Small tables with named rows and columns. After each table, cells are looked up by row and column.

sen.csv
,fod,pep,gumoli,zapelir
nuvo,56372,55972,3551,85915
zigik,-49152,-38315,1689,87644
sode,-35018,36458,-41528,66917
rimive,-59351,58109,21866,96652
vev,3168,20823,3025,-11277

What is the zapelir of zigik in sen?
87644
What is the fod of vev in sen?
3168
What is the gumoli of sode in sen?
-41528
What is the gumoli of zigik in sen?
1689
What is the fod of rimive in sen?
-59351
What is the pep of vev in sen?
20823
What is the pep of zigik in sen?
-38315
What is the fod of zigik in sen?
-49152

rul =
	kefus	gebuz	daduze	gibiram	gisez	raduka	tepel	famozos
bobevan	141	141	140	159	143	161	140	138
bavu	135	141	141	142	133	50	135	81
zadomuv	143	140	139	250	141	131	139	136
mepakol	133	135	142	145	139	163	141	178
levave	142	141	143	119	142	133	138	176
tapag	139	139	140	164	138	166	140	146
zalom	141	144	136	152	137	101	140	89
mizumo	143	139	143	140	139	216	141	225
kapi	144	142	134	141	139	224	143	74
kog	147	143	137	152	144	184	142	92
vak	141	139	136	140	137	152	141	123
votina	140	145	137	124	129	68	139	225
sir	136	140	140	160	138	97	139	180

What is the famozos of tapag in rul?
146
What is the kefus of votina in rul?
140
What is the famozos of mizumo in rul?
225
What is the tepel of tapag in rul?
140
What is the kefus of mizumo in rul?
143
What is the gebuz of kapi in rul?
142
What is the gisez of vak in rul?
137
What is the daduze of mizumo in rul?
143
What is the gebuz of kog in rul?
143

tob.tsv
	vut	zikapan	mipe	numi	vuvigab	fikuv	dem	momoti	lafole
ven	0.7	0.2	0.4	0.3	0.5	0.3	0.6	0.4	0.2
deg	0.9	0.8	0.8	0.3	0.5	0.6	0.5	0.8	0.7
dube	0.7	0.7	0.5	0.3	0.3	0.5	0.8	0.5	0.2
gapar	0.6	0.2	0.2	0.3	0.3	0.7	0.9	0.7	0.5
rilu	0.5	0.6	0.4	0.8	0.3	0.5	0.8	0.4	0.3
mip	0.7	0.4	0.8	0.3	0.6	0.7	0.8	0.9	0.3

zikapan of gapar: 0.2
momoti of deg: 0.8
numi of ven: 0.3
vut of deg: 0.9
dem of rilu: 0.8
lafole of rilu: 0.3
momoti of dube: 0.5
fikuv of ven: 0.3
dem of mip: 0.8
momoti of gapar: 0.7
mipe of deg: 0.8
fikuv of rilu: 0.5
vuvigab of mip: 0.6
lafole of dube: 0.2
vuvigab of ven: 0.5
vuvigab of gapar: 0.3
Which row has the largest zikapan? deg

zem:
	bal	naz	muso	dader	zag	mutivu
navu	0.4	0.0	-0.4	-0.1	0.4	0.3
buveru	-0.3	0.6	0.7	0.0	-0.7	-0.4
rireva	0.2	-0.5	0.3	0.4	-0.4	0.0
safudez	0.4	-0.3	0.0	0.4	-0.3	0.2
pup	-0.3	0.4	-0.2	0.1	0.2	-0.3

rireva, zag: -0.4
navu, mutivu: 0.3
navu, dader: -0.1
rireva, mutivu: 0.0
pup, muso: -0.2
buveru, dader: 0.0
buveru, muso: 0.7
pup, naz: 0.4
pup, zag: 0.2
navu, bal: 0.4
navu, zag: 0.4
rireva, muso: 0.3
buveru, bal: -0.3
safudez, bal: 0.4
pup, dader: 0.1
safudez, zag: -0.3
rireva, dader: 0.4
buveru, naz: 0.6

tibozu:
|  | bem | basav | gek |
|---|---|---|---|
| fepor | 5.56 | 0.28 | 7.00 |
| fur | 1.99 | 2.42 | 4.74 |
| gogebed | 3.28 | 9.29 | 2.93 |
| raf | 8.62 | 0.71 | 3.85 |
| las | 2.76 | 2.64 | 4.37 |
| pepevad | 3.69 | 3.58 | 4.72 |
| gimagav | 2.35 | 2.04 | 4.01 |
| fav | 0.46 | 6.46 | 5.49 |
| nizekot | 2.40 | 6.31 | 4.10 |
| labut | 3.31 | 4.40 | 3.13 |
| kovi | 6.12 | 1.12 | 4.92 |
| rofara | 3.72 | 0.16 | 4.24 |
| rad | 6.21 | 8.67 | 2.42 |

gek of labut is 3.13
bem of gimagav is 2.35
basav of rad is 8.67
basav of gogebed is 9.29
bem of fepor is 5.56
bem of fur is 1.99

bok
cols = gez, rak, nof, bivafu, toka, zumana, nul, rufug, kef
luvodim: [5.644, 5.621, 5.542, 6.366, 6.708, 6.139, 6.512, 7.184, 5.715]
bufup: [7.383, 8.841, 5.941, 6.229, 8.004, 4.548, 7.381, 6.217, 7.526]
vofarid: [6.538, 6.429, 2.048, 6.501, 5.612, 6.223, 7.122, 5.851, 6.058]
sefimi: [4.882, 5.289, 6.181, 6.317, 6.946, 7.527, 6.195, 7.378, 6.998]
vekek: [7.188, 7.163, 6.747, 6.067, 7.535, 7.534, 6.465, 7.965, 5.369]
rufu: [5.275, 5.786, 5.237, 5.948, 6.429, 6.402, 7.512, 7.895, 6.532]
goriru: [5.946, 7.404, 5.995, 6.848, 5.673, 4.546, 7.228, 5.078, 6.027]
rilo: [7.674, 4.600, 6.314, 6.551, 6.162, 9.211, 7.035, 8.046, 6.483]
menobo: [6.117, 2.943, 7.042, 7.428, 5.777, 4.069, 6.250, 5.589, 5.583]
lotu: [6.959, 4.822, 6.142, 7.468, 6.099, 4.726, 6.298, 6.116, 4.955]
kod: [6.925, 5.963, 6.730, 6.616, 4.487, 5.822, 5.562, 4.566, 7.158]
gego: [6.402, 8.203, 7.127, 7.150, 6.829, 9.028, 7.787, 4.438, 6.457]
baveku: [5.264, 7.830, 5.471, 6.465, 6.113, 7.481, 6.362, 6.174, 7.410]
gabesak: [5.454, 6.067, 6.288, 6.697, 8.403, 8.020, 5.840, 5.898, 7.137]

goriru, nul -> 7.228
menobo, kef -> 5.583
vekek, toka -> 7.535
gabesak, bivafu -> 6.697
luvodim, rak -> 5.621
rufu, gez -> 5.275
bufup, gez -> 7.383
baveku, toka -> 6.113
gego, bivafu -> 7.150
gego, kef -> 6.457
vekek, bivafu -> 6.067
goriru, rufug -> 5.078
vofarid, kef -> 6.058
vofarid, rak -> 6.429
goriru, zumana -> 4.546
baveku, nul -> 6.362
rilo, toka -> 6.162
vekek, rak -> 7.163
baveku, kef -> 7.410

Table bunek
	libeta	zigirem
sidesab	3138	2163
rume	3104	4423
ponori	-7389	-1055
zot	3292	2212
fegef	5437	3199

zot, libeta -> 3292
fegef, libeta -> 5437
zot, zigirem -> 2212
fegef, zigirem -> 3199
sidesab, zigirem -> 2163
rume, zigirem -> 4423
ponori, zigirem -> -1055
rume, libeta -> 3104
sidesab, libeta -> 3138
ponori, libeta -> -7389
Which row has the largest libeta? fegef

pip =
columns: nane, lapa, gog, rupu, gim
tig: [117, 182, 121, 111, 93]
gekof: [118, 149, 165, 162, 135]
guna: [129, 130, 133, 150, 96]
zuzo: [149, 157, 139, 112, 199]
nagevi: [172, 173, 174, 119, 146]
gel: [91, 145, 154, 99, 141]
nabe: [101, 175, 148, 179, 115]
git: [177, 77, 63, 137, 114]
zod: [55, 150, 160, 158, 78]
tudanur: [80, 145, 153, 106, 156]
lirugi: [98, 94, 111, 52, 156]

nane of lirugi = 98
gog of tudanur = 153
lapa of gekof = 149
nane of tig = 117
gog of gekof = 165
nane of gel = 91
gim of lirugi = 156
gim of guna = 96
gim of git = 114
Which row has the largest lapa? tig

Table gir
fields: mus, tum
lov: [0.159, 0.841]
nudin: [-0.157, 0.032]
pup: [0.502, 0.680]
gilugu: [0.890, -0.678]
pigam: [0.063, 0.060]
kiv: [0.181, -0.164]
pog: [-0.032, 0.405]
sof: [0.887, -0.313]
nitoziv: [-0.890, -0.351]
zezo: [0.371, 0.329]
vegipi: [0.186, -0.021]
lub: [0.486, 0.097]
pul: [0.233, -0.011]
nubobe: [0.145, 0.380]

nubobe, tum => 0.380
lub, mus => 0.486
zezo, tum => 0.329
kiv, tum => -0.164
nudin, tum => 0.032
pigam, mus => 0.063
nitoziv, tum => -0.351
sof, tum => -0.313
pup, mus => 0.502
vegipi, tum => -0.021
zezo, mus => 0.371

kogapid.tsv
	zuvutu	minata	vef	pezigek	sak	ner	lepo
zilo	105	113	135	130	125	125	127
panezo	140	145	126	128	122	130	131
tenu	172	163	125	129	124	136	131
sinud	116	126	146	145	97	163	90
budeb	167	176	196	174	29	34	92
potuz	111	118	115	117	146	130	141
rusu	113	121	149	141	140	175	128
tive	70	90	164	139	126	175	151
rol	127	129	131	126	121	110	134
lidesa	190	176	132	140	117	137	128

What is the vef of tenu in kogapid?
125
What is the sak of rusu in kogapid?
140
What is the sak of tenu in kogapid?
124
What is the vef of lidesa in kogapid?
132
What is the lepo of panezo in kogapid?
131
What is the lepo of tenu in kogapid?
131
What is the minata of zilo in kogapid?
113
What is the pezigek of rusu in kogapid?
141
What is the minata of rol in kogapid?
129
What is the vef of sinud in kogapid?
146
What is the minata of lidesa in kogapid?
176
What is the vef of rol in kogapid?
131
What is the minata of tive in kogapid?
90

